One turn moves every row onto another: examples first, then more rows asked
sur: [-12.4 -10.1 3.1 8.9 -12.0 -16.5 22.4 -11.7 -6.4 9.5 -19.3 0.0 0.5 17.8 29.3 34.5 7.6 24.7 14.4 -7.2 11.7 -18.5 15.5 -16.4 17.9 -8.2 23.7 -0.6 -19.6 4.9 -9.5 -9.3 -9.7 2.2 3.5 -6.5 12.8 -5.7 6.9 -27.9 18.6 5.9]
Mutek: [-6.2 6.0 -1.9 -8.9 -3.7 -2.7 14.8 -7.5 -17.6 17.7 -4.7 -2.3 2.5 7.2 9.3 19.3 4.5 24.7 12.0 -14.8 15.2 -5.9 4.9 -8.0 2.3 4.6 9.8 8.1 -41.6 8.7 -8.7 -7.5 -14.5 -0.5 4.5 -23.5 9.2 -8.7 -4.7 -24.6 5.8 -9.4]
bibe: [8.2 7.9 -0.8 7.6 -14.4 -29.7 18.6 -5.2 -2.0 2.3 -12.8 -2.7 8.9 -3.7 -3.5 31.2 29.4 19.0 -4.2 -5.1 1.0 -8.2 -5.8 -6.6 -2.7 8.5 -27.4 3.5 -29.4 5.1 -29.5 -19.4 -20.0 -17.6 -23.3 -10.0 27.1 17.0 -9.8 -13.1 31.8 -6.8]
nudog: [-7.1 -15.3 3.1 -7.4 -6.8 -4.9 16.7 -21.4 -17.7 16.2 -13.3 -2.2 2.4 9.9 16.0 23.0 0.8 20.6 14.6 -14.6 11.4 0.5 6.6 -18.8 16.1 -3.9 15.5 -3.5 -28.0 2.9 -5.3 -12.7 -6.5 3.4 4.3 -3.0 14.1 -5.9 -7.8 -18.6 4.2 1.5]
vur: [0.0 -6.2 -4.6 -5.6 -11.7 3.6 22.5 -3.0 4.6 16.9 -3.9 1.5 -3.4 17.5 12.3 36.2 5.3 18.3 21.1 -13.6 2.4 -15.6 3.4 -12.0 30.0 -3.8 12.0 5.6 -41.1 3.5 -10.0 -5.2 11.3 -5.0 -5.8 6.1 14.2 -2.4 3.5 -11.1 15.4 6.9]
Til: [5.0 2.2 -3.7 3.1 -9.3 1.9 19.3 -1.5 12.7 12.1 -6.8 1.3 0.7 18.5 4.0 29.0 3.2 20.1 23.9 -12.7 14.0 -10.8 3.7 -1.5 18.2 4.9 9.5 11.5 -46.0 15.2 -6.4 3.2 6.8 -2.8 -6.5 -4.8 21.0 2.9 7.8 -19.1 8.3 0.0]
Supa: [6.0 -23.3 8.3 14.5 -17.2 -22.8 22.8 -7.9 -13.2 -9.1 3.2 -5.1 1.3 -6.7 -1.1 29.6 6.8 28.4 12.7 -5.4 -14.7 -12.3 8.2 -22.4 19.9 -1.5 -19.4 2.7 -9.1 -1.0 -26.8 -18.0 -24.9 -10.8 -18.4 -5.0 31.8 24.2 -7.4 -10.4 22.3 12.2]
Nuni: [-21.9 17.5 -18.7 4.7 -3.2 -21.7 -0.2 -1.2 -18.7 -14.6 9.1 -10.1 -3.1 20.2 11.6 40.4 8.4 26.7 5.4 -8.5 3.8 -7.2 13.8 -19.7 1.4 -1.3 -29.9 14.0 1.2 17.1 -22.0 6.3 -22.6 5.0 10.9 0.3 2.9 22.7 -12.4 -20.1 14.4 -12.2]
zugur: [3.6 8.2 -2.7 -1.5 -7.7 -5.8 25.4 -1.0 12.5 7.7 -7.2 2.2 3.9 24.1 23.6 28.6 4.5 18.6 20.3 -9.0 4.5 -11.1 4.3 -7.5 17.1 -9.9 12.3 17.8 -35.7 13.7 -18.2 0.6 6.1 -4.3 -5.6 -0.7 11.1 -11.0 6.7 -23.2 24.5 1.7]
zumuz: [-25.9 -2.0 -24.7 6.9 -12.9 -21.1 -1.4 -5.6 -17.3 -11.0 2.9 -10.3 -5.2 14.4 0.8 44.4 11.3 18.1 3.8 -11.3 10.2 -8.4 9.5 -17.8 12.6 9.7 -27.8 5.9 -6.1 10.4 -11.6 2.8 -13.7 4.4 10.0 9.2 6.4 33.9 -19.5 -11.4 4.3 -9.9]
gusu: [-23.8 14.5 -20.3 5.8 -6.8 -20.5 2.9 -3.9 -15.4 -12.8 0.4 -13.8 -0.8 16.9 16.0 45.2 11.8 20.3 -3.9 -10.0 3.1 -7.4 15.2 -24.8 1.2 -0.2 -23.2 4.6 6.0 18.0 -24.7 -0.4 -15.1 8.1 11.9 8.9 -1.2 22.6 -12.0 -16.9 18.3 -5.4]
Defo: [-0.8 1.3 -17.5 5.2 -14.6 -8.5 8.0 3.2 -22.6 -18.7 -0.6 -10.0 4.6 15.6 -7.1 37.2 3.1 27.3 18.4 -2.0 -4.3 5.7 -9.6 -24.2 -12.2 26.9 -27.3 14.4 -20.9 15.4 -26.5 -23.4 -16.7 -10.8 -13.2 14.3 5.5 31.3 0.4 -9.2 23.0 -4.4]
Redez: [16.5 2.7 13.3 7.6 -3.6 -18.5 14.7 -12.6 -12.1 -1.5 -4.0 -4.1 8.2 -3.0 -6.3 23.3 12.3 30.1 8.1 -5.3 -8.5 4.7 1.4 -17.5 -0.4 -0.1 -28.6 -1.7 -13.2 9.5 -26.0 -15.6 -27.1 -9.5 -21.0 -8.0 38.3 18.5 -4.0 -11.5 20.1 -0.8]
pupe: [0.1 -7.7 -1.3 10.3 -23.8 -31.1 23.5 2.0 -0.4 -11.4 -2.7 -5.6 4.0 -5.5 3.2 35.5 23.7 22.8 -3.7 -1.4 -9.6 -23.0 5.6 -13.5 13.2 1.9 -14.4 8.0 -17.9 -2.1 -38.8 -25.8 -20.7 -15.7 -13.8 -12.4 17.0 16.4 -8.3 -16.6 39.4 9.2]
puriv: [5.9 5.6 -2.3 -1.5 -5.8 10.4 26.6 -0.6 2.7 11.8 3.5 -4.7 3.4 10.1 12.9 23.2 -8.0 19.7 21.1 -18.6 -0.9 -6.9 8.7 -15.7 13.3 -4.4 11.6 10.3 -34.8 17.7 -17.8 -1.7 4.1 1.6 -4.6 -4.7 9.6 -7.2 6.1 -17.7 13.2 7.1]
pem: [-13.1 3.6 -4.9 9.4 -12.8 -15.5 21.2 -0.4 -7.9 14.7 -13.0 1.1 -2.7 14.0 17.8 33.9 12.3 26.0 14.7 -10.2 19.1 -25.6 10.5 -2.2 8.5 5.9 17.2 9.4 -40.0 6.9 -5.7 -2.4 -15.6 -4.2 -0.8 -24.6 12.6 -3.7 7.2 -29.9 16.1 -6.5]
Mubit: [-2.7 -5.1 -13.0 3.1 -15.4 -11.8 7.6 -3.3 -24.3 -18.2 -2.5 -10.5 3.4 20.0 1.3 44.3 4.4 29.3 21.5 1.4 -10.0 2.8 -6.0 -33.3 -1.2 18.4 -24.2 9.5 -10.1 12.0 -27.8 -31.0 -10.6 -7.4 -11.9 24.0 7.6 29.7 1.5 -8.2 28.2 1.9]
repeg: [-7.3 -2.8 -14.5 14.4 -19.6 -24.1 11.8 1.5 -15.6 -21.1 -4.3 -1.2 1.9 24.9 8.5 49.9 8.6 30.9 24.4 5.3 -3.4 -6.7 -5.3 -27.0 3.8 19.3 -23.1 15.9 -11.4 11.6 -28.2 -26.5 -14.4 -11.8 -14.3 22.0 8.4 30.3 6.1 -15.5 37.1 -0.7]
mopat: [-4.7 6.3 -15.5 14.1 -17.9 -17.6 8.7 9.3 -13.2 -24.8 -2.0 -0.9 3.8 21.8 -2.2 43.2 8.7 30.6 20.4 3.7 0.7 -4.1 -7.9 -18.7 -8.3 28.2 -25.2 19.3 -21.7 15.5 -28.2 -20.0 -20.5 -14.5 -12.6 11.8 5.7 32.0 5.7 -17.4 33.4 -6.5]
sez: [-26.0 9.3 -23.3 11.1 -10.4 -24.7 -0.1 -4.3 -18.4 -3.1 -2.2 -7.5 -7.3 21.2 7.9 53.9 17.7 21.1 4.7 -9.9 10.7 -15.6 10.3 -17.4 10.2 8.4 -30.0 3.1 -6.0 10.3 -9.2 6.5 -15.6 1.2 3.7 10.6 11.1 32.8 -11.4 -10.6 11.0 -13.3]

Supa turns into Redez
gusu turns into zumuz
zugur turns into vur
Where do these go?
nudog turns into Mutek
Defo turns into mopat

